R: 3 groups of rows, each row roughly a mix of its group's hidden directions
R (101 x 10)
[[ 22   4  14   4   3  -4   9  31   1  17]
 [ 22   4  -4  -4  -2  -2 -12  28 -17 -17]
 [ -4   7 -25  -4  10  28 -20  -2   4   3]
 [-19 -17 -23 -11  19   7 -15   5  -6   2]
 [  8  11  13  -5 -19 -32   6   8 -11   1]
 [  0  -5  13   0   3  22 -13 -17 -20  22]
 [ -2  -9 -20  12  10   8  -4  33   6 -11]
 [  7  14   8 -13  18  -9 -28  -2 -17   6]
 [ 20   6   3   7  -9 -10  13  33  -5  -6]
 [  0  -4  14 -12   2   0 -21 -10 -32   9]
 [ 25   0  -3 -12   7 -21 -12  18 -12 -12]
 [ 12  -6 -23  29   4  -5  11   7  -1 -17]
 [ -8  26  28  19   1  -3   5   5   6   5]
 [-21  -3  11  17 -10 -23  13  17   1  -5]
 [ 12  13 -23 -15  -8  15  -9 -20  -8 -10]
 [  6  -8  20   0  -2 -19  26  12  11  15]
 [ 12  -9 -14  22  -2 -16  -9  25  10   8]
 [-24  17  21  14   4   8   9  -8  13   9]
 [ -3 -11   4  25 -19   1  24  13  11   2]
 [ -3 -14  -4   1  31 -11  18 -17  -7  -7]
 [ 13  14 -11  -6 -22  15   1 -23 -14  -8]
 [ -6   4   2 -28 -11  20 -24   5   7   1]
 [ 18  -2  -5   4 -18  12 -10  15 -29  -6]
 [ -4 -22 -12  19 -22  13  17   3   6   7]
 [ -2   5  -5   3 -13  -9   1  30  28  -3]
 [ 12   7 -15   8  -8   2 -12 -27  -3  24]
 [ -3  -2 -22 -27   8  -2  -7 -19  15  10]
 [ 17 -10  -4  13  -3   2  10  34  -5 -12]
 [ -7  17   6  21  14  27   0   3 -17   1]
 [ 10  18  11  -6  13 -19 -21 -13 -11  13]
 [  6  -1 -17  12   7  -9   1  -6   6 -37]
 [ 14   6 -11  13  -4  11  -5  35   0 -11]
 [-14   8  17 -26  -2  22   2  16  -2  -6]
 [ 10  15  18  16 -11  -4   8  -8  28   0]
 [-20 -15  -6   0   2 -24  -9  -2  22 -14]
 [  0  11  29   4 -17  -7  10 -16 -18   2]
 [ 18 -21  12  12   7 -15  23   4   9  -6]
 [ -9  -5   2   8 -22  10  31  -2   9 -15]
 [-10 -14  -6  -7 -16   8  17 -32   0   2]
 [-13   8  12 -13  -6  26  15 -15  -4 -18]
 [ -5 -12   7  15  25   0   6 -17   7  24]
 [ 23  14  11  -3   5  10  24 -10   1  19]
 [ -9  13  12 -13 -17   6  17   8 -11 -26]
 [-16  11 -19 -23  13  11  -7  -7   2  19]
 [-15 -13  -5   8 -21  23  18 -16   1   3]
 [ -7  -1 -21   5  -3 -25  -6 -22 -11 -15]
 [ 14  16  14 -12 -21  -9   8 -18 -18   2]
 [-12  -3  -4  -9  -1 -11   1  12 -37 -12]
 [ -7 -10   4  13  -3   5 -20 -14 -26 -20]
 [ -9 -13 -12  -6  -4  11 -34 -18  -4  -4]
 [ 11  19  12  -3   6  15  21  -1 -13  22]
 [ 16  -1 -18 -12  22   6 -15  23  -4   5]
 [ -7   1  11   2  22 -18  22  14 -16   3]
 [-11  18  -6 -17 -17  -8 -17 -23  11   0]
 [ -9 -25 -21  -6  -9  23   9   4   1 -11]
 [  7 -15 -17  22  25  -7  -4  -2   6  15]
 [-12  -5  13  -4 -17  -6 -22  -7  18  23]
 [ -1 -11   9 -18 -21   2 -22 -12 -13  16]
 [  9   6   3  18  21   0  27   0 -11 -16]
 [  6  21   8 -21  14 -20   0 -11   6 -16]
 [ -6  -2 -13   6  20   9 -26   4   4  24]
 [ 16 -10 -17   8  15  -2 -21  -7  10  22]
 [-17  -7  -8 -12   6   9  -1 -34   7  11]
 [-13  12 -24  -9   2  20 -24   0   6   2]
 [ 14  -3  -8  14 -25 -19 -17   7  13   8]
 [ -2  -6  13 -15  -4   9 -11 -21 -13  27]
 [ 14 -10 -18  24  19 -15   0 -10   0  10]
 [-25   0   7  -6  -4  32   7   2  -6 -15]
 [ 20  -2 -21  19 -10  -8  -3  -7   8  22]
 [ 13 -13  14  15  -1  -7  18  19 -19 -11]
 [ -1  -4 -22   7   3   0 -16  -6  23 -25]
 [ -6   5 -19  -2   4   6   1 -31  20  13]
 [ -6   0 -18 -13 -11  -4 -28 -24   1  -5]
 [ 10  11  18  -3 -16  13   1   2 -27  17]
 [  8   4   3 -14  30   8  10 -20 -15   8]
 [ 20   3  -4   9 -19 -25  -8 -19   0   8]
 [ 12  -1 -12   7  10 -34  -2 -13 -12   9]
 [-15  -2 -11   5  12  13  17   9  -9 -29]
 [-17  -6  13 -10 -14 -10 -21 -24  -1  10]
 [-24  18  11  13  17  13  -2 -13   5  12]
 [ 13   5  29  -4   2  11  13  -8   4  24]
 [ 21  -1  20  15  -7  16  -4 -25   2   6]
 [ 11  -4  -4  -5  -5 -27  12 -28  10   8]
 [ -7 -24  -3  -6  -5   4 -30 -19   0   2]
 [ 11 -13   1  16  14  19 -10 -27  -6  -8]
 [ 10   6   3 -13 -21 -19 -19  21   2   9]
 [  5  14  -1 -11  25 -21 -16 -12  11  10]
 [ 27   2   1  -3   1  26  -5  17  11  11]
 [  7  27  13  -9  16 -11  -9  15   0 -17]
 [-14  16  -3   6 -11  17 -19  20 -18  -3]
 [-20  -1 -17  -7  -4  17  -7  -9  -1 -29]
 [ -6   3   9 -14 -10  21  -7  -9 -30 -11]
 [  8   9  22   3 -26  -7   9 -21   4   8]
 [ -8  -7   6  13  -4  -4 -12  -4  39   1]
 [  0   6   4 -11  -1   8 -20 -25 -25  11]
 [  8  33 -13   8  -2  19 -15  -8   2   3]
 [ -9   2   9  -2  15  29  23   6  -4 -14]
 [-30  -7  -3   2  -1 -17 -20  -8  -1 -17]
 [  2 -16  17   6 -16   6 -25 -21  -7   4]
 [-22  -1  17   0  15  -1  21 -21 -10   0]
 [ 13   5   3  18  -8  -4  -3 -18  -5 -33]]

which group is each row in? (one row of each group first)
[ -9 -14 -28  -4  15  10  -6  -4  21   9] -> <121>
[-21 -11  -8  -2   7   6 -18  30  11   2] -> <64>
[  6   1   2 -12  -1  22  -8  -6 -28  20] -> <29>

[  4  -5 -17  -3   5 -22  17  19  15 -18] -> <29>
[ 15   8  16  -6 -10 -17  -6 -20 -24   6] -> <121>
[-20 -11   6   7   8  17   2  31   4  -7] -> <121>
[ 13   7  10 -26  -2   5 -16  22   2  17] -> <64>
[-17  -2  21  24   2  -5   9   6  11  20] -> <121>
[ 15  -7 -17  27  -9  -7  -2  21  11  -5] -> <64>
[ 17  -8   1  23   5 -16  -1   0  10  27] -> <64>
[-26  -2   7  -4  15  25 -17   1  -7   8] -> <121>
[ -5 -12  -8   7 -23  18  24   4   5 -15] -> <121>
